In the data rows, 128 means zero.
Here are some points:
[138 149  56 163 163 160 115  81 155  80 125 116 107 102 110 109  87  63
 123  97 104 187  91 143 201 116 132 150 199  58 135  48 196 127  84 128
 143 164 147 139 124 144]
[ 99 127 116 116 120 150 133 133 138 153 166 126 162  86 183 108 154 139
 102 121 159 108 123 111 154 141 117 123 123 126 121 122 131 151 171 120
 164 115 121 133 142  95]
[129  59 179 181 170 126  95 198 113 175  84  73 112 165  89 171 168 141
 195 131 164 112  78 138  53 116 129 151 138 176 133 157  88  45 184  94
 144 116 249  49  94 140]
[ 98 125 112 113 124 145 139 131 149 142 163 132 162  86 183 108 148 127
  97 124 157 116 123 109 159 150 116 115 147 113 118 116 145 156 149 122
 156 124 113 133 155  84]
[158  47 166 207 209 140  73 144 126 192  80  54 130 169  45 144 170 107
 222 140 156  96 118 128  77  79 124 153  98 189 144 156  88  78 181  77
 108  84 161  49  93 194]
[150 103 139 148 161 152  96 154 118 170 109  89 140 125 146 123 149 118
 149 115 149 101 122 113 122 104 149 158 101 153 133 149 115 126 148 111
  99 103 111  97 133 158]
[126 135 138 128 118 133 130 131 124 172 149 113 144  82 179 111 147 153
 127 114 144 120  87 125 149  98 151 147 131 134  93 146  95 154 178 102
 150 101 122 125 112 125]
[128 159 147 101  86 102 161 140 148 131 136 149 114 103 140 134 115 123
 123 126 110 141 111 124 134 137 152 126 143 109  91 150 109 155 132 139
 155 145 132 125 109  88]
[103 114 127 122 130 149 129 141 136 166 159 116 163  91 187 105 161 134
 115 127 165  98 126 101 146 134 118 128 119 138 120 133 130 150 169 114
 150 105 115 121 151 100]
[ 64  74 113 138 166 161 126 118 141 178 186 117 186 116 174  80 189 123
 132 165 198  66 163  89 136 128  57 102 122 155 126 106 149 144 184  94
 177  72 119 118 171 107]
[138  90 148 171 164 140 107 148 125 181 121  81 138 106 124 126 157 135
 164 127 145 120  82 123 120 100 137 155 138 159 117 149  91 110 189  85
 146  97 159  90 102 142]
[156  60 132 207 233 178  52 137 107 195  86  58 132 177  92 104 163  79
 220 140 166  81 154 102 103  58 149 176  73 184 157 128 131  90 144  85
  78  62 122  63 134 229]
[102 121 178 157 139  93 150  61 190 221 158 120 118 144  52  75 163  63
 255 175 153  81 154 115 127   0 114 119  86 139  21 154  84 199 198  70
 231  47 105  66  49 168]
[ 71 105  95 129 148 153 140 102 147 140 186 133 177  94 184  81 161 125
 105 150 173 105 142 101 168 143  97 101 152 124 124  89 163 154 153 107
 169 100 112 141 164  95]
[107 118 129 122 130 145 133 138 139 160 157 117 161  86 187 104 158 135
 115 128 160 102 126  99 148 139 122 128 120 139 119 136 125 153 160 116
 141 106 111 122 153  98]
[ 64  72 121 146 170 148 140 104 148 165 187 113 184 149 168  72 180 125
 137 178 191  74 165  81 139 139  53  93 124 160 127 111 142 149 161  92
 156  69 107 120 176 102]
[117 177 169 133  97  51 199  62 175 128 153 153  98 104  69 105 110 112
 177 179  82 167 104 128 137  94 128  98 180 115  43 150  69 179 126 101
 176 114 122 128  68 101]
[127 157 141 109  94 108 159 133 141 129 141 141 120  86 158 126 118 132
 116 123 113 149  97 121 146 136 153 132 152 113  93 144 106 155 131 130
 144 138 130 133 116  90]
[103 114 133 123 131 136 142 134 149 151 156 121 160  90 177 103 158 127
 120 139 156 103 137  90 142 151 116 119 114 142 121 139 126 156 144 119
 133 110 105 119 160  89]
[103 108 130 131 143 140 132 116 159 155 155 113 170  98 137  97 167 113
 134 140 167  93 161  88 144 141 109 110  87 146 130 149 133 164 146 117
 131 101  84 114 160 103]
[ 80  78 139 148 159 124 151  96 163 155 172 118 179 105 136  85 180 124
 144 172 172  88 165  79 131 150  69  84 113 165 127 133 119 156 174  94
 138  79  95 117 163  92]
[125 177 121 103  91  96 173 102 151  90 139 169  94 113 123 119  85 102
 121 137  85 169 126 127 153 128 136 119 162  87  94 115 137 160  76 150
 143 153 120 151 117 103]
[122 177 162 120  83  24 219  41 217  84 136 188  66 146   0 116  75  46
 200 194  48 183 160 123 131 109 116  74 170  84  48 141 100 193  62 136
 174 153 102 124  63  94]
[127 160 137 110  94 107 162 129 147 124 140 145 115  91 150 129 114 124
 119 126 108 152 103 133 145 136 150 130 152 108  93 141 112 157 124 134
 147 143 132 132 115  88]
Then 12 other points, each followed by its number:
[112 121 136 118 124 134 141 132 137 150 151 121 157  86 181 108 153 134
 114 131 156 108 129  96 142 150 128 124 116 145 121 145 117 156 144 121
 126 113 104 123 154  90] 0
[ 56  67 129 138 158 123 163  92 162 136 184 131 185 122 154  67 182 116
 142 208 180  76 200  57 123 174  36  68 130 174 139 115 141 156 116 101
 118  72  86 124 199  81] 1
[135 140 177 107 102  81 163 132 181 146 118 143 113 134  84 133 127  80
 173 151 111 111 161 101 109 129 145 107  99 127  87 177 101 174 117 139
 140 133  91  90 127  94] 2
[119 185 107 117  96  86 182  68 163  66 145 179  79 120  88 114  71  85
 131 146  68 193 128 136 164 121 124 112 160  69  89  94 147 161  65 149
 160 162 133 159 104 107] 3
[130 157 142 114  99 106 159 124 154 130 140 139 120  87 144 122 119 117
 127 126 110 147 107 114 149 131 153 129 143 111  93 145 114 164 126 131
 141 137 116 127 115  92] 4
[115 169 132 118  94  79 190  90 167  94 148 165  92  89 104 118  89 100
 140 154  82 180 110 123 149 130 129 115 179  92  79 123 118 160  94 136
 166 148 146 140  98  84] 5
[132 139 164 100 100 108 147 165 147 153 124 133 124 114 146 138 133 116
 136 128 130 107 133 106 112 144 153 128 109 133 103 173 104 154 150 138
 132 134 115 102 127  90] 6
[126 166 123 107  96 119 154 130 150 118 140 148 109  97 149 123 106 104
 118 117 109 150 118 118 154 135 147 137 140  97 102 127 137 156 113 146
 150 150 121 133 124  94] 7
[109 115 142 126 128 125 143 126 156 146 150 113 162  89 156 109 161 129
 127 137 155 107 138  95 138 152 123 112 101 145 123 147 116 159 143 118
 125 112 101 117 150  88] 8
[ 53  97 102 143 155 124 197  68 154  99 197 145 170  96 169  65 153 128
 112 195 155 126 167  78 155 174  41  75 155 141 137  84 154 156  96 108
 129  94 107 162 192  75] 9
[ 77 112 107 139 141 128 161  76 154 108 182 135 170  86 164  78 152 135
 109 165 153 129 145  95 163 159  77  89 141 135 131  98 143 157 116 110
 132 105 105 156 170  85] 10
[ 96 124 121 121 126 112 168  95 141  97 165 143 156  94 169  96 136 148
  96 161 131 136 142  99 149 173  97  93 148 136 132 118 127 155  94 124
 101 121  93 162 170  83] 11
Which two of these numbered points are nearest to each point below by angle, seen from the average point of the first points? Their numbers follow each, nearest first.
[ 56 103 126 126 139 109 174  86 143  99 175 146 169 108 165  86 152 149
 103 186 145 117 169  85 136 184  67  72 140 153 138 119 128 155  92 117
  99 102  85 158 186  80] > 9 11
[184  84 186 158 158  95  94 135  96 132  63  88 132 183  52 163 145 168
 168 142 121 108 141 147  61 118 151 117  82 193 159 183  62  90 113 111
  26 109  97 105 106 191] > 2 6
[141 101 171 124 123 118 113 188  98 161 106 111 133 146 135 167 150 178
 130 120 143 105  95 146  78 136 150 133 131 160 126 170  83  92 169 117
 119 126 165  92 108 127] > 6 0
[118 195 103 100  90  96 163  75 209  76 125 189  68 165  38 119  74   0
 176 133  86 154 205 122 157 101 125 109  96  50  93  93 200 183  40 187
 179 174  99 117 112 116] > 3 5
[133  65 156 197 204 124 125 128 134 156 111  72 132 114 132 100 157 119
 190 166 141 131  95  90 114 116 119 148 159 175 126 143  92 110 120  76
  76  84 145  82 138 139] > 1 9
[158 113 164 117 125 127 104 174  92 154  98 111 132 152 137 156 141 168
 126 107 134  98 124 139  87 128 155 137  99 162 138 170  90 110 145 127
  86 120 115 116 123 153] > 6 0
[148  97 177 118 122 115 108 180  76 157  92 116 125 173 131 173 143 191
 127 128 137  95 111 150  56 135 142 134 123 174 137 174  77  78 158 121
 100 120 161 112 114 146] > 6 2
[ 60  99 110 127 139 109 167  50 147  83 190 152 191 114 144  78 160 168
  88 191 157 112 184 104 146 183  41  43 138 149 149  93 140 159  99 113
  86 101  69 183 188  88] > 10 9
[ 99 106 143 118 131 117 157 123 152 131 157 131 164 105 169 102 156 142
 114 163 150 102 158  85 126 173  99  95 118 156 130 144 116 155 119 121
 105 106  89 133 172  84] > 8 11
[145 122 157 114 114 127 117 177 103 156 113 115 136 122 163 150 142 166
 116 111 138 110 103 132 103 136 157 143 117 150 125 166  92 117 156 127
 111 127 134 117 122 124] > 6 0
[145  93 161 146 150 131 106 168 122 170 104  92 142 125 130 148 157 145
 150 119 150 112  96 131 102 119 151 142 135 155 123 159  93 108 169 101
 119 116 147  87 113 133] > 6 0
[ 99 125 123 110 118 122 155 113 131 114 163 142 162  95 181 105 142 161
  88 147 139 125 132 111 147 160 105  98 150 133 128 122 126 151 121 122
 116 120  98 159 163  87] > 11 10
[133 169 117 104  96 126 140 123 132 115 137 145 119 102 157 126 108 131
 103 105 114 149 111 138 157 121 154 136 136  97 109 126 135 152 117 143
 139 145 116 149 121 118] > 7 4
[128  83 116 202 206 180  84 128 158 179 113  68 121 134  97  96 160  34
 225 128 168 100 159  76 135  75 115 180  45 153 149 117 165 116 141 109
 138  89 158  54 134 170] > 1 2
